Where one turn sends some rows of the set: a few examples, then the rows asked
relog: [ -4 -10  11  11  26 -13  22  -6   7 -11 -12   5  31  10 -22 -37  27  12
  23  -9   2   1   8  -1 -19  26 -12  27 -11   5  -3  17   0]
kozis: [  6  -1  -8 -25  29   8  14   6   1   2 -15 -18   3  -2  19 -12  20 -13
  12 -32 -38   1  -1  -9 -22 -21  45  29   9  12 -21  10  13]
Kekos: [ 33  -4  12 -27  12 -12  -3  39 -33 -12  11  -1   6  -6  18  -7  12  14
 -20 -10   2   7   3   7   7  16 -13  14 -17   0  -1  21   2]
fur: [-25   1  -8  15  -7   9 -29  15   8 -29   5   3 -28 -28  20 -17  -3 -36
   2 -20  -9  24  -6   2  17 -21 -22  27  10  -5  19   7 -15]
zefi: [-26  18 -17 -27  11   2 -10  28 -16  14 -11  -4 -13  24   1  10   1  -6
  22 -16 -32  35  -2   3  18 -11  -8  -2 -17  22   8   8   6]
Belet: [-34  -3   4  40  23  19  -8  12   4   9 -17 -18  12  10 -15 -16  -7   8
 -35 -26  15   0 -39  10  -5  -4   9  33  16   1 -21  24   2]
mipe: [-24  -6  20   4 -14   3  -9   4  10 -30  17 -11 -16  15   2 -20 -10  -3
 -40   1  22   7 -11   8  -4 -13  -9  12  16 -18   9  34  17]
Baki: [-33  11  -3   1 -15   5 -26   9  24 -21  13   6 -15 -27  22 -27 -12 -22
  -9 -20  -7  28   2   7  14 -21  -8   4  10 -15  22  -5   8]
suru: [ 20   2   8 -30   6 -17   9  48 -34  -7   2   0 -15  -9   5 -13   5  22
 -26   2 -10  22   5  -5   9   7 -11   8 -17  -5  -7   5  -8]
setur: [-14 -19   8   3   1 -29  21   8 -12  -7  -6  26   8  -2 -26 -34  14  14
   8 -16 -13  -8   9   7 -24  22 -10  18 -13  18 -11  17 -17]
lizol: [-22  10 -26  33   2  36 -19  19   5  10 -20  -5   1 -28  19 -26 -11  -9
 -14 -26  -3  25  -6   3  14 -16  24  28  18  -7  -9 -20 -20]
tezu: [-30   5 -16  26   2  27  -4  16   9   8 -12  12  15 -33  27 -19 -21  -9
 -18 -31 -12  18 -10   8  10 -16  37  29  14  -1  -1 -12 -17]
mus: [ -9   1   5   7  22 -18   8  -6   1 -16 -21  19   7  18 -22 -31  31  15
  29  -5  -3  -1  17   8 -16  22 -11  22   3  16  12  27   4]
kav: [-35   4  -5  35  -4  26 -11  25  10   2 -24  -4  15 -32  23 -19   6  -9
 -13 -22   5  23   2   4   7 -19  22  25  21  -3   4 -12 -33]
zema: [-36  -7 -16  34   2  33   2  14   6  -1 -17  -7   7 -38  13 -30  -1  -1
 -17 -44  -5  27 -21  -2  12 -10  18  33   4  -3 -12 -13 -20]
Lalev: [ 10 -13  -8  -8  34   7  24  -4  11   9 -10  -7   2  -1  10 -12  23 -13
   6 -12 -30  26   3   3 -18 -17  53  24  22   2 -21  -5  -8]
Bopul: [-17 -16  10  11  25   2 -18  -3   6 -28  11 -18 -19  -1  -7 -23 -12 -19
 -33 -11  16   2 -17   8   0 -11 -24  19   4 -22   7  41  15]
par: [-20  -2 -22  33   4  29 -18  19   9   4 -14 -12  15 -31  14 -16  -1  -9
  -9 -35 -10  19 -19 -14  26 -10  20  32  17  -1 -17 -12 -19]
ralif: [ 22   7   1 -21  25 -10   4  39 -37 -21  25   0  -3  -4   0 -23  -5  27
 -15 -14  -5   0  22  -3  -6   4  -2  31 -20 -11 -13  10  -6]
noti: [-24  13 -28 -17  15   4  -1  24  -1   9   2   8 -33   8  -8  14   3   4
   6  -9 -34  51   3  12   4 -20  -3   9 -14  16  12 -17   7]
zoga: [-29  -1   1  36  16  21   2   0   0   0 -28 -25  20   8   3 -22 -23  18
 -35 -28  25   6 -21   0   6  -1  17  10  11 -12  -8  13  -9]
sol: [-30 -11 -12  12  -3  20 -17   5  29 -23  10   3 -14 -35  21 -16   2 -21
 -11  -9  -3  22  11  -9   5 -30 -18  11   6 -12  26  10   1]
bimib: [-12  -6   5   0   9 -22  12  -1  -8  -5 -22  27  29  11 -28 -25  22   6
  15 -26 -10  -8  -3   4 -25  19  -6  33  -4  16   1  19  -1]
Muze: [ 24   0   1 -16   4 -15  -2  25 -27 -27  24  -1 -15  -3  13 -14  -4  34
 -23 -11   0  19   8   9  -2   5 -20  13 -26  -9 -17   5   9]
zes: [-35 -17  -3  31   5  22  10   1   0   1 -12  -1  22  14 -12 -14 -23  11
 -40 -10  16  -1 -22   2   1  -4  29  26  13  -4  -9  24  -4]
raro: [-22  12 -18 -24  20  -4   8  31  -3   9 -27   3 -24  27   1   1   4   1
  11 -12 -44  44 -10   4  15 -14   4  -9  -1  10  -4  -3  12]
bekur: [ 10   1  -9  -5  31  22  30  16  20   2 -20 -22  -5  11  13 -11  25  -3
  20 -24 -30   8  -7   3 -33 -18  34  37   9  20 -11   4  -2]
dez: [  3 -21  -7 -10  31  -7  29   3  12  -6 -14  -1  -4   2  18 -23  20  -7
  10 -30 -42   0  -3   9 -24 -10  42  10  12  12 -30  11  11]
gozi: [-16   3  12  12  16 -15   9   1  -1  -1   3  21  21  14 -25 -33  10  13
  37 -24 -20   2  16  21 -17  14   1  21   2  21 -21  24  -9]
gup: [ 38  10   3 -13  17  -9  -2  35 -25 -14   6  -5  -7 -15  25 -14  12  25
   2 -14  -3   6  36  10  11   7 -16  15  -6  -2  -3  15  -3]
Bis: [-15  24 -33 -23  18   6  -2  32 -16  -5 -10  12 -25  33 -21   4  10  11
   8  -6 -31  35  -4   8  12  -3  -5  18  -4   9  22  -4   3]
fofa: [-17  22 -27 -17  26   8  -6  26 -24  -6 -12   4  -3  26 -14  -8  -5   5
  25  -8 -27  43   3   7  17  -3 -10   1  -9  15  15 -21   3]
Vibin: [-27 -21  12  13  11  10   1   5  10 -18  13 -15 -24  11   4 -24  -3 -16
 -34 -15  20  22 -18   7   3 -19 -30   9  12 -26   6  37   7]
bigi: [-27  -1   8  20   8  16  -2  -3  12 -26   4 -11 -26   8  15 -15 -21   6
 -34 -15  17   4 -20   7 -14 -17 -24  12   8  -8  16  40  17]
gisa: [-35 -17   7  36  18  25  18   9  -1   6 -13 -14   5   1 -12 -17  -6  13
 -45 -28  21  16 -34   3   3  -3   2  32  14  -9 -10  22  -2]
Zulaz: [ 22   1 -15  -9  37  24  25   8  -9  -9  -2 -16  -4   7  23 -10  14   4
  10 -20 -34   9  -6  13 -17 -11  39  24  26  23 -19   0  15]
vevu: [-15  22 -29  -9  25  11  -6  36  -5  16 -21   0 -12  25  -9   5  -6  19
  27 -23 -28  25  18   0  11 -14  -4   5 -16  22   7  -2  -7]
ves: [-12 -10  -2   8  16  -5  18  -9  -3  -2   4  16  25  18 -41 -26  13  11
  27 -13 -15  -2  14   7 -24  10 -14  17   8  25  -7  14   5]
Risor: [ 28  -3 -11 -19  32  16  14   6  14  -5  -1 -13  -3   5  12 -13  30  -3
  13 -16 -39  19   0  14   1  -5  43  13  25   8 -15  11  13]
vukif: [-18 -20  21  25  11   9  -9   0  14 -34  17 -10 -23   7  -4 -20 -14  -3
 -30  -8  26   6  -7   6  -7 -11 -16  21  13 -11  10  34  18]
Gilos: [-25 -11  -3  44  18  33   1  -2   9   0 -26 -13  11  10 -15 -19 -24  14
 -30 -21  15   7 -24  11  -1  -7  22  29  16  -2 -16  18   3]
Vule: [ 19  -1 -10 -14  48  16  16  15  10  -5 -18 -20  -7  15   9 -16  23  11
   6 -15 -21  -1   5  -9 -27 -14  46  29   6  13  -8  15   8]
daner: [-34  -7 -10  11  -8  17 -15  12  16 -25   6  -4 -24 -24  27 -36   2 -31
  -2 -32  -6  33  -6   5   9 -28 -19  13   5 -16   7   3 -14]
Zabe: [-27   1  -7  19  -6  10 -30  15  15 -21  18   4 -27 -25  19 -26  -5 -26
  -6 -12   7  26  11  -3  13 -16 -20  15  12 -15  20  -5  -5]
tov: [ 34   6  16 -22  18  -4   1  44 -34 -23  23  -4   1  -6   7 -25   9  15
 -10  -1  -1  11  20  10 -17  -4 -14  23  -1  -1  -5   2  -6]
Sizut: [-10  15 -38 -20  23  13   8  27  -5   8 -13 -20 -15  18   0   7  -3   2
  23 -18 -30  31  13   2  20 -14 -14   2 -23   5  10 -10   3]
pafuv: [ 19  15  10  -8  15 -11  10  43 -33 -16   8  -8  -8  -2  25 -12  13  19
  -3  -5   6  12  17  20   0  11 -32  26 -19  -4  -1  13  -3]
von: [ -8  -7  12  18   4 -24  17 -12 -10 -11 -13  22  21  27 -19 -34   9  16
  15 -14  -1  10   1  16 -25  18  -1  23   3   4 -25  16 -15]

zema -> daner
ralif -> gozi
setur -> dez
And these:
Zabe -> vukif
gup -> mus
Sizut -> pafuv
mipe -> zes
fur -> Bopul
bigi -> zoga
Kekos -> bimib
Lalev -> noti
ves -> Zulaz

